In the rows, zero is written as 128.
R: rows in 5 groups, each row roughly a mix of its group's directions
R (194 x 11)
[[108  64 139  95 134 105 154 137 154 134 112]
 [ 92 100  90  99 116 125 159 133  83 105 135]
 [154 102  61 137 142 127 127 144 156 156 118]
 [105 128 148 143 138 158 158 119 171  96  84]
 [ 98 105 134 119 185 150 148 176 124 124 127]
 [ 72 100 128 113 163 153 129 115 100 145 158]
 [123  73 148 143 108 136 169 119  92 157 121]
 [ 84 153 142 130 111 103 146  89 177 135 137]
 [170 157 108 154 132  79 108 156 144 143 144]
 [135 128 158 136 143 140 142 177  75 127 164]
 [151 112  97 160  80 121 112 115 157  91 145]
 [137 164  96 104  88 156 159 136  96 110 145]
 [156 173  85 121 131 152 112 134 139 159 166]
 [133 107 122 116 153 120 129 122 174  86  75]
 [ 89  92 107 107 100 107 132 108 150 164 157]
 [162 168 166 117 148 134  93  89 127 149 135]
 [168 131 101  72 128 150 101 138 145 136 159]
 [163 167 125 160  84 135 118 122 108  98  99]
 [102  71 139 108 113 121 139 171 140 164 125]
 [117 137 108 106 118 155 107 186 165 101 146]
 [106  66  98 165 137 118 140 126 125  95 134]
 [100 132 176 149 149  94 110 114 152 145  90]
 [102 119 122 134 115 143  88 135  78 147 177]
 [146 172 135 108  84 145 155 100 140 151 158]
 [124  89  75  97 146 131 132  94 130 163 129]
 [137 125 189  82 144 134 138  98 119 101 130]
 [125 154 111 110 129 107 183 133  96  96 162]
 [ 94 148 177 143 144 132 127 155 158  83 125]
 [123 139 177  91 155  91 131 144 136 158 154]
 [152 100 180 121 154 136 132  73 134 126 116]
 [ 82 134 112 165 108 138 111 138 141 184 140]
 [137  81 122 112 131 156 154 140 162 156 171]
 [144 125 105 112 115 131 177 143  79  94 101]
 [122 125 130 112 120 112 113 107  58 164 104]
 [135 137 160 164  81 107 117 146 114 151 171]
 [ 98 121 116 147 135  95  65 134 130 151 159]
 [184 107 119 123 125 151 120 107  96  80 136]
 [134 159  80 141 150 120  85 150 155 100 143]
 [145 153 133 128 135 122 106 113 190 178 129]
 [148 123 131 161  96 195 112 118 151 131 135]
 [166 163 117 138 129 146  75 140 102 150 156]
 [175 159  91  84 144 142 135 123 139 143 155]
 [155 144 113 131 100 130 107  93  91 173 160]
 [157 106  81  92 103 126 125  81 136 129 146]
 [142 165 121 122  83 162 152 100  86 129 118]
 [123 158 124 129  87 149 176 127  78 119 136]
 [ 94 106 104 136 133 125  87 124 121 189 146]
 [109 105 108 136 171  67 120 136 159 121 124]
 [151 133 159 186 144 129 100 113 171 127 126]
 [132 171 167 121 110 136 169 119 128 143 175]
 [160 125  87 135 130 155 131 124 136 162 185]
 [ 99 106 148 153 132 166 125 128 175 162 157]
 [153 122 107 116 121 129 107  75 144 183 141]
 [ 76 118 151 151 140 120 141 165 177 129 124]
 [169 143 105 129 159  93 110 139 160  84 129]
 [103 115 148  93 154 146 190 112 136 148 117]
 [144 130 126 161  68 136 111 143 174 135 147]
 [ 74 115 130 126 164 127 145 168 136  93 106]
 [143 115 129 142 131 122 166 143 198 142 103]
 [134  96  99 127  91 130  94 142 125 181 153]
 [118 122 175 127 121 108 164  88 100 158 101]
 [155 140 129 120 152 149  74  83 105 147 145]
 [162 141  93 134 120 111 101 128  94 158 177]
 [150 145 140 176 143 103  69 144 134 114 124]
 [135 127  64 105 156 114  86 114 126 130 150]
 [ 90 113 155 152  74 115 155 137 127 154 105]
 [156 169 121 102 174 134 104 137 108 137  88]
 [168 145 112 142  94  92 136 153 151 124  82]
 [127 122 116 108  52 102 124 107 135 121 148]
 [114 172 136 127  91 141 118  98 129 138  71]
 [134 146 157  85 135 143 131 137 145  82  81]
 [134 106 139  97 160 137 163  91 175 125 150]
 [104 121 141 130  71 141  96 101 134 149 168]
 [123 165 136  95  92 134 117 148 120 187 113]
 [158  85  93 137 141 132  84 124 144 146  91]
 [122 129 123  78 134  91 140 107  99  92 166]
 [116 173 126 101 145  63 148 125 118 139 135]
 [157 129 118  70 128 139 154 127 126  77 110]
 [ 74 153 108 117 100 133 142 145  82 127 154]
 [123 112 189 122 133 145 163 117 165 101 112]
 [ 76  99 108 139 183 127 111 136 116 149 120]
 [138  78 101 123 145 182 155 106 136 113 135]
 [142 145 116 134  83 166 153  95  86 128 110]
 [156 123 165 160 100 124 134 101  86 124  90]
 [140  84 115 107 166 112 116 123 157  98  86]
 [111 131 129 144  86 135  81 136 115 166 170]
 [146 142  89 112 143 145 115 151 152  75 161]
 [125 110 174 117 139 148 154 112 154  75 104]
 [143 162 140 167 124  79 107 136 132  99 163]
 [137 120 129 180  81 146  87 115 133 134 156]
 [124 134  75 170 126 125 122 115 101 174 147]
 [116 150 151 112  75  90 128 131 103  91 148]
 [ 69 106 106 128  95 105 121 146 104 158 136]
 [107 127 166  98 126 141 110  64 109 148 134]
 [ 98 137 167 111 142 118  94 130 181 154 147]
 [142  92 153 109 120 151 149 155 179  92 120]
 [ 91 111  82  91 171 140 128 109 125 128 105]
 [150 111 129  68 122 131 102 139  93  93 108]
 [156 156 152  97 105 167 151  85 108 113 124]
 [138 122  76 152  84 120 121 116 106 137  85]
 [143 160 173 176 129 119 145 106 158 109 146]
 [203 112 122  99 120 158 128 142 116 134 134]
 [142 120 121 166  84 143 128 150 186 145 124]
 [181 143 156 122 102 165 141 116 125 171 129]
 [138 153 114 141  68 115 109 143 126 176 111]
 [159 175 153 153  83 147 143 120 151 146 139]
 [100 116 138 177 161 104 117 173 140 114 150]
 [125 145 140 162  83 132  97 129 126 186 115]
 [159 114 126 156 143 176 102 102 144  83 130]
 [132 114 109 105 122 151 139 168 179 164 157]
 [104  85 157 112 155  89 146 162 146 144 145]
 [134 155 152  81 121 151 156 158 107 146 166]
 [123 124 142  94 128  75 101 142  95 147 166]
 [149 146 110 118 100 133 172 141  87 148  85]
 [166 118  76 133  98 147 108 168 130 115 110]
 [160 144 178 141 110 128 133  90  86 130 103]
 [129 143 134 155 146 141 133  95 130  58 103]
 [ 93  93 133 113 178 109 171 117 139 116 143]
 [162  84 143  82 118 170 126 106 140 140 127]
 [177 128 144 131 167 150 139 131 144  93  85]
 [155 138 118 129 166  90  90 123 160 166 147]
 [137  85 112 139 158 142  92 154 171 104 144]
 [150 149 174 151 112 186 122 113 133 107 118]
 [100 124 135 137 144 144 130 137 128 196 172]
 [143 169  96 117 136 104 108 156 111 156 174]
 [145 141 100 141  77 145 118 137  83 163 147]
 [ 86 106 112 145  82 123 118 151 146 149 169]
 [117 139 155  78 139 130 135 128 139 185 160]
 [113 121  77 115 131 118 104 137  64 127 140]
 [ 77 109 137 152 135 148 102 134 136 182 147]
 [148  96 103 152 158 147 128 124 141  68 149]
 [175 131 153 125 137 138 143 159  95  76 119]
 [116 143 136 108 132 136 108 139 125 180 190]
 [173 158 177 140 121 149 126 105 157 113 105]
 [ 96  88 131 147 185 125 117 151 154 138 109]
 [127 157  97  93 110 124  97 168 116 168 109]
 [137 134 110  88 151 129  86 114 175  99 148]
 [142 124 139 166 114 152 123 131 179 168  92]
 [107 173 127 126 140 151 140  98 123 189 117]
 [ 94 123 136 123 106  91 126  93 180 152 149]
 [141 160 120 120  65 105 124  98 101 105 137]
 [148 162 136  91 126 133 129  69 140 107  96]
 [106 124 107 123 161  96 127 144  92 160  79]
 [134 111 145 131 106 140 152 136 142 204 138]
 [ 93 114 147 138 163 128 150  67 100 125 131]
 [199 115 124 155 120 147  96 139 116 138 110]
 [132 102  83  90 112 106 117  89 133 144 162]
 [107 127  84 102 119  94 175 159 116 113 145]
 [162 131 118 150  85 118 146 152 107  77 108]
 [125 120  87 143  96 109 158 184 128 106 114]
 [102 126 146  94  89 113 168 132 108 169 107]
 [121 120 102 121  76 140 125 130 108 182  96]
 [155 137 117  91  84  90 115  85 113 122 121]
 [137 133 118 111 103 123 132 106 205 150 132]
 [153 151 151 151 144 154 106 150  67 129 145]
 [ 98 123 184 126 135 161 109 143 101 118 166]
 [175 135 143 137  97 135 119 119 117 175 172]
 [155 130 165 138 127 150 126  63 110 141 104]
 [143 146 105 138 104  86  79 155 133 100 106]
 [124 176 152 133 112 122 160 119 119  70 113]
 [ 91 127 144 108  60 133 121 131 153 150 113]
 [109 129 157  91 136 159 174 112 133 145  86]
 [156 125  84 102  91 158 140 109 138 122 169]
 [111  85 132 121 114 160 161 151 167 152  98]
 [136 148 121 171 140 123 130  75  88 148 155]
 [105 151 115 127 111 115 136 116 142  66  81]
 [132 137 150 100 124 166 191 120 122 162 120]
 [126 168 140 139 117 135 178 108  90  88 137]
 [103 122 144 110 119  90 183 155 130 117  91]
 [166  93 127 132  82 115 121 174 129 157 139]
 [132 117 127 183 131 153 107 181 134 137 100]
 [ 91 112 176  99 166 149 162 119 137 122 132]
 [127 148 109 153 122  99  85 135 119 185 103]
 [ 93 124 165  89 160 114 137 131 165  94 143]
 [129 106 118  96 187 154 148 149 131 103 100]
 [ 75 106 137 151 147 105 113 138 128 171 161]
 [119 124 146  89 147 140 169 127 130  87  81]
 [129 128 122 162 168 146 102 144 129 177  88]
 [131 127  92 122 115 108 103 134  78 182 142]
 [146 136  79 161 113 145 129 158 164 156 154]
 [146 159 192 140 136 138 119 105 140 135  88]
 [155 173 101 130 108 126 106 145 119 182 147]
 [119 188 144  88 138  96 111 118 154 132 109]
 [130 133  77 139 126 136  92 104  79 127  97]
 [123 145 130 123 101  81 157 167 107  92 104]
 [150 118 130 150 122 174 147  95 115  98  80]
 [141 126 132 138 137 120 185 165 170 100 109]
 [103 161 153 142  89 117 144 112 155 160 167]
 [156 129  66 145 112 137 113 162  96 111 119]
 [136  65 120 101 135 132 140 138 135 139 181]
 [149 140 148 121 195 156 113  98 109 132 115]
 [106 153 104 148  90 106 149 129  85 165 109]
 [182 129 173 103 150 121 156 121 130  96 140]
 [141 145 189 123 127 164  87 128 143 154 130]]
the one row of each list that fits no group (the others fit one group, some only roughly)
    K_54: [133 155 200 155 106 145 116 149 121 131 126]
    K_963: [152 102  94 131  95 172 148 119 156  97 147]
    K_128: [146 145  95 150 128 152 142  92 116  67 123]
    K_355: [118 141 120 140  80 158 117 152  93 177 133]
    K_43: [135 162 131 147  88  80 155  91 147 133 120]
    K_641: [138 154 106 114 123 142  71 134 123 158 175]
    K_337: [129 104 149 130 150  91 102 129 143 194 127]
    K_279: [103 128 108 104  67 140 161 140 125 137  93]
    K_339: [134 117  95 132 138 101 102 118 135 190  91]
    K_683: [136 143 164  91 119  90 114  79 143 127 156]
	K_43
    K_328: [156 100 129 113 156 145  91 142  96 171  99]
    K_857: [139 119 100 151 152 105 134 163 183 139 160]
    K_313: [120  82 146 105 147 125 142  88  92 146 163]
    K_429: [140 132 104 129 151 104 157 179 141  86 157]
    K_414: [173 163 112 149 118 108 100 154 132 109 171]
    K_93: [100 174 127 132 135 123 134 171 132  79 156]
    K_839: [123 138 123 111 146 102 157 161  82  77 133]
    K_335: [109  89 153 177 142 132  99 125 155 131  91]
    K_352: [101 129  96  95 137  69 134 154 156 119 121]
    K_617: [156 132  94 134  68 114 144 161 144 104 127]
    K_738: [108  62  97 111 145 145 147 133 131 152 153]
    K_401: [125 135 166 135 162 105 135  89 116  75 145]
    K_57: [137 165 158 110 113 106 158  76 150 108 140]
    K_972: [140 113 136 150 153 202 144 120 156 129 127]
    K_400: [166 105 178 149 121 135 145 105 113  84 122]
	K_328
    K_345: [106 108 101  97 155 104 170 121 146 146 170]
    K_392: [123 150 154 126 175  95  91 128 173 117 126]
    K_474: [138 101 137 139 139 177 169 111 176 113 135]
    K_286: [127 141 146 137  92 143  69  95 106 156 140]
    K_112: [146 125 129 111  73 131 138  77 136 124  88]
    K_329: [128 154  99  72 108 108 115 144 151 151 161]
    K_3: [127 155 102 152 102 141 157 142 108 189 133]
    K_996: [126 112 119 154  88 159 154 112  94 167 158]
    K_663: [121 131  93 126 156 151 106 138  61 129 108]
    K_483: [131 101 126 109  72 114 126 151 180 142 140]
    K_484: [147  98 153 102 130 155 130  78 148  99  96]
	K_3
    K_454: [128 145 154 104 156 142 160 139  74 103 156]
    K_945: [147 117 108 144 187 122 117 115 109  77 117]
    K_257: [116 129 105 125 156 166 177 140 107 161 160]
    K_899: [103  73 127 104 175 119 131 156 156 125 125]
    K_194: [168 161 161 133 115 131 148 138  78 103 148]
    K_704: [158 142 111 135 103 160  78 132 113 115 173]
    K_934: [121 166 161 129 143 100 122 153  78  99 109]
    K_90: [ 81 129 119  85 128 120 122 149 128 186 122]
    K_805: [138 133 130  95 127  86 181 136 137  82 121]
    K_761: [128 155 163 161 166 124 138 118  78 145 153]
    K_902: [ 98  95  99 119  77 106 144 116 127  94 107]
	K_257
    K_571: [114 137 147 172  97 158 155 112  77 123 118]
    K_338: [ 90  93 123 135 147 101 141 130 109  75  98]
    K_636: [ 59 108  94 124 117 100 117 124 148 128 111]
    K_803: [119 171  92 114 150 102  87 124  97 124 154]
    K_49: [170 130 143 181 155 152 145 113  97 106 129]
    K_997: [145 132 104 139  87 169 110 101  99 162 102]
    K_413: [136 122 105 109 118 113 109 189 169 124 160]
    K_845: [136 135 139 183 113 102 138 158 177 141 147]
    K_504: [138 160 133 143  71 163 126 101 134 144 161]
    K_550: [162 144 121 161 102 107 116 164 173 113 154]
    K_129: [150  73 153 124 120 169 163  97 126 132 123]
    K_471: [123 128 148 137 153 125 168 147 117  76 174]
    K_833: [127 141 120 112 111 142  56 110 144 151 157]
	K_504
    K_144: [163 144 152 105 132  98 161 130 161  82 145]
    K_966: [ 95 141 115 170 106 109 104 135 111  96  84]
    K_451: [147 138 104 159 127 123 133  58 111 122  99]
    K_182: [ 74 112 134 124 171 167 148 134  98 123 136]
    K_871: [ 94 118 122  87 104 118 159 125 155 102  82]
    K_407: [115  60 152  96 139 146 160 118 130 125 135]
    K_291: [109  99 146  92 131 131 150 187 144 113 156]
    K_951: [160 126 127 130  98 171 146 126  82 161 154]
    K_720: [105 135 140 127 153  91  84 141 176 146 103]
    K_806: [120 126 148 171 143 109 135 113 156  64 130]
    K_743: [109 136 115  71 118 131 157 139  96 126 174]
    K_753: [109 132 133 153 135 103 182 149 143  82 102]
    K_750: [117 107 125 145 112 129 149 138  95  86  69]
	K_753
    K_868: [164 119 150 171  98 148 157 104 108 159 113]
    K_137: [139 128 100 118 150 135 157 131  78 121  72]
    K_698: [133 143 149 112 191 110 117 143 144 144 173]
    K_538: [116 175 166  90 150 130 131 103 127  91 111]
    K_208: [165 109 103 119 114 150 126  97 182 148 154]
    K_714: [142 147 124 125 139  94  77 145 173 120 163]
    K_37: [100 153 168 151 138 113 119 122 145 152 185]
    K_419: [129 139 145  94  82 157 183 146 132 134 140]
    K_616: [141 168 103 138 101  98  92 176 131 143 117]
    K_887: [159 166 135  83 136 170 154 129 134 156 112]
    K_347: [118 145 164 126 153 147 160 122 187 149 145]
    K_26: [167 114 123 141 123 177 130  99 172 147 105]
    K_541: [131 131 140  97 141 126 190 120 175 152 136]
    K_489: [138 148 126 162  63 111 112 164 141 128 113]
	K_37
    K_744: [121 156 164 138 137 194 138 105 149 147 124]
    K_630: [157 104 119 154 108 115 120 104  77 170 146]
    K_24: [158 118 123 119 100  88  86 153  82 128 120]
    K_121: [107 151 184 113 142  80 146 138 136 106 144]
    K_764: [ 99  92 127 176 143  87 152 125 127 111 100]
    K_569: [118 118 124 184 123 112  91 141  87  93 129]
    K_106: [106 137 103 129 118  73  96 161 101 155 115]
    K_766: [105 146 133 138 142  97 106 157  86 178 112]
    K_168: [122 161 191 124 148 103 107 117 131 165 133]
    K_501: [133 121 125 139 171 139 132 118 149 177  74]
    K_18: [144 102 160 117 201 115 134 111 134 125 136]
    K_913: [129 144  94  77 100 123 142  91 139  95 107]
	K_744
    K_586: [110 119 123 133 117  71 129 149 140 115  69]
    K_907: [161 144 145 107 103 104 146  97 128 116  70]
    K_461: [139 145 176 141 184 159 114 121 144 142 146]
    K_11: [ 94 144 194 122 109 121 119 106 142 137 159]
    K_477: [107 108 114  90 127 112 110  74 106 169 127]
    K_643: [ 79 125 157 132 149  80 127 161 156 138 121]
    K_248: [102 119 140  91 150 131 165  95 165 127  90]
    K_961: [152 171 151 165 155 100 111 148 143  92 126]
    K_608: [130 106  81 134  86 179 139 140 121 101 123]
    K_968: [128 167 154 113 123 134  74 116 162 147  97]
	K_961
    K_387: [137 134  98 112 150 112 104  94  71 114 157]
    K_694: [165 154 144  89  88 132 160 114 119 117 162]
    K_959: [154 125 156 117 128  97 111  98  68 118 152]
    K_609: [ 84 119 113 153 110 149 125 188 146 114 112]
    K_333: [132 147 137 145 141 113 137  99 192  98 160]
    K_330: [162 154 141 130 165 143 122 135 117 169 178]
    K_216: [ 86 133 164 124 100 126 144 132  82 104  92]
    K_955: [123 121 162 185 104 102 139 150 123 111  90]
    K_519: [100 138 109 120 128 143 127 166 188 108  95]
    K_776: [147  98 151  92 126 137 183  91 117 111 136]
    K_242: [106 129  74 132  75 146 145 145 115 138 102]
    K_836: [171 152  91 124 110 135  71 119 144 112 121]
    K_529: [151 141 118 143  64 111 125 135 121 123  77]
    K_490: [163  97 144 137 158 169  94 112 160 107 134]
	K_333
    K_987: [114  99 107 104 114 133 114 134 171 187 146]
    K_416: [154 134 136 127 101 159 151 110  73 156 158]
    K_102: [123 157 159 116 163 131 140 121  78 105  88]
    K_515: [176 154 132 157 108 123 109 149 140  74 124]
    K_433: [146  87 126 137 145  97 170 173 151 127 107]
    K_206: [112 115 150 151 142  89 118 135 117  67  98]
    K_174: [129 138  94  94 151  94  99 120 176 117 105]
    K_947: [152  72 133 159 168 134 106 130 136 143 160]
    K_231: [148  83 149 146 109 157 149 130 147  84  98]
    K_697: [102 112 103 189 127 119 141 157 101 107 149]
    K_768: [117 127 156 188 124  97  92 150 102 131 123]
    K_896: [163 122 120 128 162  99 120 123  97 160 179]
	K_433
    K_503: [ 87 110 143  86 117  86 149 127 154 106 152]
    K_625: [120 125 150 132 121 136 132 101 135 163  55]
    K_134: [142 185 124 127 151 101  80 115 138 154 136]
    K_271: [129 123  78 152 119 154  92 150  91 161 120]
    K_492: [128  97 116 101 154 101 168 155 110 123 175]
    K_593: [130 165 150 141 167 105 118 156 124 121 183]
    K_331: [137 160 160 180 100 136 125 133 125 167 157]
    K_239: [ 82 115 164 136 128  87 157 154 118 160 120]
    K_534: [154 165 158 147 148  90 108 142 141 147  85]
    K_227: [144 105 117  63 117 109 151 109  98 121 103]
	K_227
    K_870: [152 151  70 110 116 119 125  81 116 126 102]
    K_734: [118 103 109 163  88 117 163 130  91 113  94]
    K_993: [ 89  88 136 140 142  93 127 123 162 116 172]
    K_173: [152 129 111 122 145 113 113 105  96 138 197]
    K_508: [168 131 102 174 116 158 132 124 140  84 107]
    K_132: [205 139 130 137 142 124  97 132 136 125 101]
    K_956: [111 133 121 133 149 127  95 147 185  85 103]
    K_989: [108 134 159 120 138  85 155 166 117 165 159]
    K_361: [140 139 107 143 117 113 100  84 113 178  92]
    K_802: [150 102 153 131 111 123 130 154 199 141 136]
    K_181: [132 188 132 159 130 140 100 108 148  90 108]
    K_88: [ 97  83  85 116 138 140 105 157 155 137 102]
	K_132
    K_879: [121 123 161 141 187 107 135  91 164 127 117]
    K_726: [137 159  66 130  97 121 142 138  89 141 140]
    K_746: [ 96 112 107  71 144 110 108 168 143 120 145]
    K_780: [122 164  84 152 109 115 109 173 149 158 126]
    K_594: [127 121 137  84 161 149 174 157 105  97 132]
    K_931: [ 75 122 162 149 123  98 131 171 149 144 115]
    K_792: [100 145 144  60  97 107 151 126 128 112 130]
    K_70: [136 175 104  77 114  98 125 125 115 159 147]
    K_65: [135 123 126 108 143 136 140 105 104 182 184]
    K_590: [136 150  98 108 108 147  69 124 114 148 164]
    K_810: [161 123 109 125  95 102 169 147 163  95 106]
    K_155: [102 153 119 122 144  82 110 124 122 147 188]
    K_525: [130  94 147 148  96 159 164 123 139 154  83]
	K_792
    K_523: [167 123 111 108 160 142 144  88 134  79 144]
    K_659: [128 126 141 149 125  83 157 142 186 127 159]
    K_122: [142 133 159 122  67 150 129  89 162 129 130]
    K_199: [123 156 115  76 138  95 162 119 148 140 165]
    K_933: [141  90 119 130 139  95 112 121 101  81 172]
    K_897: [158 158 171 153 154 135 141 151 173 121 109]
    K_560: [139 104  95 143 163 143  90 135  77 142 110]
    K_130: [171 122 135 155 108 129 129 101  71 160 133]
    K_851: [133  68 128 158 108 157 156 123 130 118  92]
    K_104: [129 157 136 134 130 116  53 140 139 153 150]
    K_965: [ 87 137 168 142 161 111 127 162 119 113 168]
    K_109: [172 131 119 115 159 101 129 107 139 149  72]
    K_163: [149 161 128 117 114 156  66 125 146 160 116]
	K_199
    K_217: [131 137  83  94 115 170 115 105  96 162 129]
    K_478: [122 181 103 150 138 120 112 103 114 178 147]
    K_837: [171 125 166 128 122 102 131  95 177 109 120]
    K_511: [122  87 165 119 154 121 171 125 141 124  81]
    K_620: [123  99 140 133 189 136 165  93 146 129 115]
    K_481: [141 144 163 175 141 141 145 163 168 111 107]
    K_575: [129  69 111 137 136 126  92 172 128 155 138]
    K_322: [ 80 105 113 166 149 115  99 157 140 117  96]
    K_801: [128  64 106 131 120 148 102 150 155 157 113]
    K_621: [181 130 137 106 163 134 134  80 156 126 111]
    K_17: [140 142 120 178  80 130 123 177 144 116 117]
	K_511
